In the rows, 128 means zero.
One turn moves each row of this set onto another row. After a few examples, where does it send each row asked below?
Z_615: 178 130 105 141 133 133 129 113 107 159 140 143 136 109 118 148 118 92 113 145 116 125 149 155 104 120 144 161 139 130 114 121 147 122 143 121 115 153 139 115 139 103 139 132 125 151 99 126 128 90 134 111 114 136 107 96
Z_187: 154 129 133 131 115 112 141 139 134 129 148 143 123 126 146 123 128 139 114 136 140 131 122 147 136 134 130 100 158 122 143 130 120 123 145 93 123 153 170 144 126 118 107 67 136 101 129 131 123 95 114 139 121 134 133 133
Z_276: 144 131 99 124 149 126 130 91 112 118 125 137 135 106 124 140 95 109 96 135 98 119 124 134 112 157 135 131 137 147 116 134 140 100 121 142 166 133 147 106 146 113 142 132 123 152 129 107 118 91 118 111 91 147 121 116
Z_987: 124 134 104 151 142 132 159 114 127 121 133 146 119 140 140 125 126 112 105 134 143 120 110 129 126 162 130 123 143 127 120 133 152 129 110 97 151 111 130 156 125 127 90 114 129 97 121 112 104 105 124 161 126 150 123 132
Z_989: 166 131 104 127 129 144 134 113 118 143 125 151 121 101 121 139 111 103 121 134 101 133 141 128 101 112 145 151 126 146 105 119 130 120 145 117 134 137 152 113 120 117 145 126 117 159 122 125 112 75 124 106 103 144 106 107
Z_915: 125 134 103 149 142 133 160 114 127 120 134 145 118 141 139 128 123 110 109 135 138 125 109 130 127 163 129 125 143 125 122 137 153 131 112 96 149 115 130 152 127 125 85 116 130 101 125 113 106 99 124 164 128 148 126 133
Z_380: 135 127 123 147 106 110 124 104 144 127 108 149 117 124 150 119 131 135 136 137 142 116 128 152 117 113 138 150 128 140 138 124 133 121 148 129 132 152 151 114 94 83 133 124 112 109 125 110 133 118 131 96 132 92 138 128
Z_490: 128 113 95 133 145 126 151 105 122 120 125 132 148 120 116 138 85 105 105 155 112 115 123 151 118 155 140 142 127 132 107 127 153 123 105 129 145 143 147 100 146 92 152 127 123 140 136 100 132 99 113 116 89 137 131 120
Z_546: 130 137 106 153 142 131 157 112 123 124 135 144 120 141 139 127 127 109 104 135 144 120 110 133 127 164 131 126 146 125 123 134 155 129 111 98 147 116 128 155 131 124 87 116 131 97 116 113 108 107 126 163 129 149 124 130
Z_730: 129 133 100 150 143 127 156 115 124 123 140 142 119 141 141 128 127 110 105 137 143 123 110 135 125 165 128 125 147 123 126 138 154 129 114 97 147 114 124 157 129 123 84 119 131 98 120 114 107 107 127 161 129 147 124 126
Z_596: 156 128 127 128 115 108 138 139 130 129 153 142 121 126 147 125 126 140 115 138 136 136 120 149 136 137 129 100 160 120 148 134 121 123 148 97 122 154 167 145 127 120 100 74 136 104 131 132 124 90 115 140 123 132 133 130
Z_627: 154 121 106 139 126 146 151 123 125 148 122 148 136 114 113 137 107 99 126 153 120 126 143 145 106 112 150 163 120 132 97 110 146 137 128 105 115 146 153 108 126 95 156 117 121 146 121 119 126 87 120 111 100 136 115 112
Z_66: 139 101 76 127 149 108 136 110 120 122 139 126 140 118 123 137 95 114 99 157 113 125 116 154 111 161 130 135 136 132 119 137 144 112 120 132 146 133 131 113 138 98 146 146 122 138 137 103 123 104 116 105 91 135 118 100
Z_611: 138 139 127 141 107 118 125 96 139 123 106 151 112 121 151 126 122 129 144 134 125 119 130 150 120 113 141 151 126 140 140 130 134 124 150 133 134 159 157 108 98 87 120 124 112 122 131 112 134 102 131 106 137 93 144 136
Z_747: 159 127 129 130 116 106 137 139 131 132 155 141 123 125 148 124 130 140 111 138 140 134 121 152 135 138 128 99 162 119 148 134 122 121 148 97 121 153 164 146 128 118 103 73 137 102 127 131 123 95 116 138 123 133 131 127
Z_214: 144 130 114 143 111 104 117 102 135 128 122 143 113 125 150 129 127 129 140 143 131 123 129 164 118 122 136 149 133 134 148 138 137 121 156 135 127 160 142 114 102 83 115 138 115 118 125 114 136 111 135 102 142 87 139 122
Z_278: 153 126 130 128 114 110 142 140 135 129 150 142 121 124 147 123 125 141 116 139 136 135 120 146 136 136 131 99 157 121 146 134 119 124 147 94 124 152 169 143 125 120 103 70 135 105 133 130 121 91 112 141 121 133 134 132
Z_362: 130 136 101 146 143 130 155 112 123 121 137 145 115 138 141 129 124 111 107 134 138 124 109 130 125 165 128 124 145 126 125 139 151 128 116 99 151 115 127 155 127 128 82 119 129 103 121 115 105 101 126 163 129 149 124 129
Z_436: 156 126 131 133 116 110 139 138 132 132 152 142 124 128 146 124 130 139 111 137 143 131 122 151 137 136 130 101 160 120 145 131 122 122 145 96 121 154 166 143 130 118 106 69 136 99 126 131 124 97 116 139 122 132 132 131
Z_469: 167 114 105 143 129 131 135 121 120 156 130 147 134 106 122 130 128 108 107 141 135 121 141 141 97 112 141 154 133 142 104 109 136 120 137 111 123 133 141 122 122 104 166 127 121 136 106 120 116 105 127 94 97 141 96 94
Z_897: 147 138 128 149 110 108 113 95 132 132 115 149 117 119 151 126 135 130 132 130 138 112 134 155 117 117 136 150 138 140 146 129 136 114 155 137 134 156 148 114 106 88 122 129 114 113 111 113 132 117 138 100 139 94 136 126
Z_484: 167 109 82 128 132 126 135 129 121 151 143 140 124 113 120 140 111 107 124 157 111 142 134 149 99 122 140 156 128 129 112 128 136 129 147 112 116 140 134 119 117 104 143 145 119 152 129 123 118 84 125 103 106 132 102 89
Z_561: 148 129 101 137 150 121 132 93 105 130 134 131 148 115 118 147 98 98 92 145 110 109 130 158 117 160 138 142 144 133 119 132 156 109 114 140 147 148 140 105 161 97 141 133 129 142 113 105 134 106 124 117 98 139 127 113
Z_464: 142 132 114 136 109 107 114 100 138 123 115 150 107 119 155 124 126 135 140 132 125 126 125 147 114 116 135 145 130 142 147 136 126 114 160 136 140 150 149 114 92 94 117 135 110 122 131 115 127 104 133 100 137 93 136 125
Z_759: 139 111 97 134 148 117 134 102 119 124 125 135 144 112 123 128 108 117 87 139 126 109 121 139 110 151 131 133 138 147 112 123 140 101 112 135 158 125 139 113 141 105 164 132 122 130 121 101 118 115 118 97 83 147 112 107

Z_561 goes to -> Z_276
Z_627 goes to -> Z_615
Now these:
Z_730 goes to -> Z_915
Z_611 goes to -> Z_897
Z_436 goes to -> Z_596

